Each row has a name. Each question is about the rows just above it.

U: [106 139 106 106 132]
R: [111 128 111 111 111]
J: [116 111 115 121 134]
F: [ 69 109 105 121 156]
S: [ 83 122 122 110 132]
B: [ 77 110 103 126 153]
Z: [135 140 106 135 135]
E: [103 104 110 110 141]
L: [ 76 110 118 109 129]
T: [168 168 107 168 168]
G: [ 73 129  88 115 147]
Q: [ 60 121  94 115 155]
Count of [168] in T:
4
How many times does Z hold [134]?
0
How many times does R hold [110]?
0
Times [106] occurs in U:
3
How many times does R hold [111]?
4
Times [110] occurs in E:
2

Sogi: [111 141 111 124 132 123 127]
dese: [144  83 185 145 115 145 131]
reg: [185  83 185 145 115 145 131]
tal: [228  48 229 158 106 157 133]
fes: [173  92 174 141 118 141 130]
siso: [119 128 119 126 130 119 128]
rasu: [132 118 120 130 127 129 128]
luv: [ 93 156  92 117 136 118 126]
dar: [132 125 132 130 127 144 128]
Gora: [107 145 106 122 133 122 127]
Masin: [188  80 189 145 114 145 130]
zaz: [131 126 131 128 127 129 128]
Times [119] occurs in siso:
3
Count of [92] in luv:
1

Baz: [129 129 129 132 130 130 128 130 129 130 128 130]
Kezis: [115 106 107 103 108 147 134 134 134 118 129 106]
zase: [ 84 143 177 199 166 106 130 106 106 116 183 136]
batu: [122 138 147 120 150  91 127 125 131 111 140  88]
Lev: [127 129 128 130 130 129 128 126 127 127 127 127]
Dap: [136 131 129 117 129 120 144 108 109 119 156 110]
ton: [ 92 135 185 172 157 172 115 157 186 157 157 105]
ruro: [127 126 107 127 127 127 108 127 107 127 126 126]
riled: [135 124 124 123 124 122 123 142 140 126 129 124]
Count of [131] in Baz:
0
How many times does Kezis hold [134]?
3
How many times does ruro hold [127]?
6
Times [126] occurs in ruro:
3
How many times does ton hold [156]?
0
Count of [126] in riled:
1
Times [156] occurs in Dap:
1

Nev: [ 88  79 112 143 115 132 151 151 147  79 159 147 127  99 163 126  79 169
 103  98 135 165 145  88 124 126 111 109 114  95 172 146 117 171 157 110
 111  79 172 130 118 138 139 129 121 120 172 142 148 169 170]
guga: [114  95 119 160 109 164 165 141 104 191 150 149 106  99 112 117 145 119
  90 101 129 142 113 125 111 166 159 112 154 121 116 115 116 154 110 133
 160 139 165 127 139 192 135 162 112 145 149 129 119 125 156]
tig: [168 133 117 132 131 116 142 119 126 116  96 135 113 153 126 122 102 119
 117 139 106 135 140 121 118  98 121 144 104 118 120  92 132 111  76 134
 109 151 118 123 152 122 158 105 169 156 194 181 103  89 116]
rufa: [102 107 144 118  84 108 172 107 125 143 153 128 153 153 118 128 119 123
 100  96 131 141 153 100 113 112  97 128 114 132 143 153 118 105 157 133
 126 117 153 162 123  93 148  73 105  96 128 102 166 130 134]
Tatil: [134 139 113 133 170 144  72 134 131  80 145 146 113 136  81 182 133 104
 145 137 117 150 113 146 105  89  89 133 132 149 143 116  90 140 157 113
 118  89 152 116 104 124  95 142 147 144 135 115  90 148 101]
Nitop: [130  91 135 152 110 147 187 137 103 193 149 112 103  96 122 112 138 106
  93  97 124 162 117 116 118 127 158 106 150 123 125 120 115 177 116 129
 137 156 159 135 135 175 108 149 115 161 162 122 130 151 137]
Zifur: [ 99 128 128 118 101 119  91 127 150 151 131  97 166 107 195 102 167 161
 130 117 147 128 128 114 144 128  91 102 106 125 133 142 113 114 140 138
 114 117 123 138 131 107 140 111  92 103  57 119 184 127 139]
peli: [152 138 168 106 141 114 115 123 138 126 108  90 148 106 188  96 149 135
 163 171 144 121 114 153 168 112 114  81 129 124 119 106 118 125 171 149
  99 170 105 132 138 113  97 143 106 139  95 120 148 117  98]
setum: [ 98 137 145 113 129 147  98 133 150  94 150  99 157 106 143 120 158 131
 154 128 149 133 110 136 136 140 103 100 119  94 136 147 125 133 190 124
 136  95 132 130 105 101  94 132  97 108  46 136 157 133 112]
Times [136] occurs in setum:
5
Count of [94] in setum:
3
Count of [89] in Tatil:
3
Times [91] occurs in Zifur:
2
Count of [172] in Nev:
3
Count of [133] in Tatil:
3
Times [129] occurs in rufa:
0

